Small tables with named rows and columns. After each table, cells are looked up by row and column.

Fes:
cols = Lav, Gul, Vuki, Rof, Lesizi, Vin, Fim
Tafof: [0.86, 0.75, 0.38, 0.32, 0.75, 0.32, 0.87]
Molab: [0.36, 0.85, 0.54, 0.54, 0.23, 0.49, 0.77]
Sebazel: [0.65, 0.81, 0.40, 0.64, 0.40, 0.75, 0.61]
Kebo: [0.52, 0.22, 0.31, 0.72, 0.24, 0.43, 0.62]
Fazitum: [0.34, 0.52, 0.61, 0.61, 0.40, 0.71, 0.56]
Dufafu: [0.40, 0.46, 0.43, 0.52, 0.65, 0.78, 0.59]
Vur: [0.84, 0.57, 0.57, 0.85, 0.30, 0.38, 0.22]
Kip: [0.62, 0.34, 0.26, 0.21, 0.87, 0.27, 0.23]
Liro: [0.19, 0.25, 0.43, 0.62, 0.19, 0.85, 0.79]
Lopev: [0.20, 0.30, 0.64, 0.25, 0.68, 0.88, 0.37]
Mef: [0.38, 0.28, 0.70, 0.31, 0.19, 0.64, 0.39]
Dadi: [0.62, 0.84, 0.71, 0.28, 0.39, 0.36, 0.84]
Guz: [0.84, 0.24, 0.50, 0.30, 0.19, 0.88, 0.79]

What is the Vin of Dufafu in Fes?
0.78
What is the Lesizi of Dadi in Fes?
0.39
What is the Gul of Sebazel in Fes?
0.81
What is the Lesizi of Sebazel in Fes?
0.40
What is the Rof of Fazitum in Fes?
0.61
What is the Vin of Guz in Fes?
0.88
What is the Fim of Kip in Fes?
0.23
What is the Vin of Fazitum in Fes?
0.71
What is the Rof of Vur in Fes?
0.85
What is the Lesizi of Dufafu in Fes?
0.65
What is the Rof of Mef in Fes?
0.31
What is the Gul of Lopev in Fes?
0.30
Which row has the largest Gul? Molab

Table Gonavuf
|  | Fumot | Pas | Medo | Sir | Daki |
|---|---|---|---|---|---|
| Kapab | 68682 | 56627 | 68454 | 2885 | 3132 |
| Zon | 71487 | 41137 | 67640 | 59851 | 3553 |
| Lun | 41035 | 31092 | 41688 | 34966 | -8496 |
| Lefiv | 61608 | 37543 | 56859 | -5547 | 11770 |
| Kur | 67152 | 56307 | 66774 | 2834 | 4486 |
| Nokefud | 39852 | 35103 | 38312 | -14904 | -5652 |
| Zes | -23862 | -17720 | -25249 | 33139 | 33572 |
| Vido | -56637 | -25117 | -52747 | 25914 | 16990 |
| Vad | -4022 | -2774 | -2901 | 44395 | 41236 |
| Kom | -15266 | 3570 | -12602 | -1816 | 40472 |
| Vuz | -12933 | 4365 | -10282 | 1816 | 41975 |
| Vot | 77950 | 49508 | 72256 | 51392 | -509 |

Kur, Sir => 2834
Lun, Daki => -8496
Zon, Daki => 3553
Kom, Pas => 3570
Lefiv, Fumot => 61608
Vot, Pas => 49508
Kur, Medo => 66774
Vot, Sir => 51392
Vad, Fumot => -4022
Lun, Medo => 41688
Vuz, Pas => 4365
Vad, Pas => -2774
Kapab, Daki => 3132
Vido, Medo => -52747
Vuz, Fumot => -12933
Lefiv, Pas => 37543
Kur, Daki => 4486
Lefiv, Daki => 11770

Menusul =
fields: Kat, Pone, Gepelim, Dev, Sef, Pedurun, Lozumo, Fepe, Fil, Gom
Sitoma: [6113, 1138, 3243, 1608, 6713, 4639, 1332, 8735, 7011, 3589]
Bevuzis: [7032, 2539, 3243, 6508, 1178, 3457, 8889, 7055, 8137, 8265]
Runokam: [5374, 6119, 1996, 1900, 4450, 2434, 9067, 9326, 4354, 5237]
Duru: [5787, 2499, 3948, 9421, 8444, 4655, 6930, 2760, 7362, 4782]
Fab: [7758, 2875, 3670, 1117, 6886, 1657, 3554, 3150, 6197, 6320]
Mez: [1609, 5250, 8320, 5494, 7038, 6454, 6915, 6730, 4054, 6935]
Nibaza: [7354, 4465, 4584, 3567, 5997, 6074, 4368, 8759, 5102, 5373]
Dulizim: [7013, 2500, 9134, 3240, 9107, 5087, 2367, 5685, 6250, 6625]
Gop: [7585, 1086, 3277, 9172, 7583, 2552, 1817, 6413, 8116, 7712]
Feg: [6658, 3743, 5887, 6798, 3694, 1068, 6718, 5507, 6051, 2328]
Zoduneb: [5335, 6707, 6031, 1506, 2344, 6600, 7511, 1781, 5479, 4199]
Malepul: [3073, 2551, 7668, 9253, 3181, 1133, 9266, 6312, 5197, 7506]
Tefu: [3408, 2669, 4261, 9300, 4641, 1870, 6907, 3875, 1315, 6301]

What is the Sef of Sitoma in Menusul? 6713
What is the Gom of Nibaza in Menusul? 5373
What is the Kat of Zoduneb in Menusul? 5335
What is the Kat of Mez in Menusul? 1609
What is the Kat of Feg in Menusul? 6658
What is the Sef of Dulizim in Menusul? 9107
What is the Sef of Tefu in Menusul? 4641
What is the Sef of Zoduneb in Menusul? 2344
Which row has the largest Kat? Fab

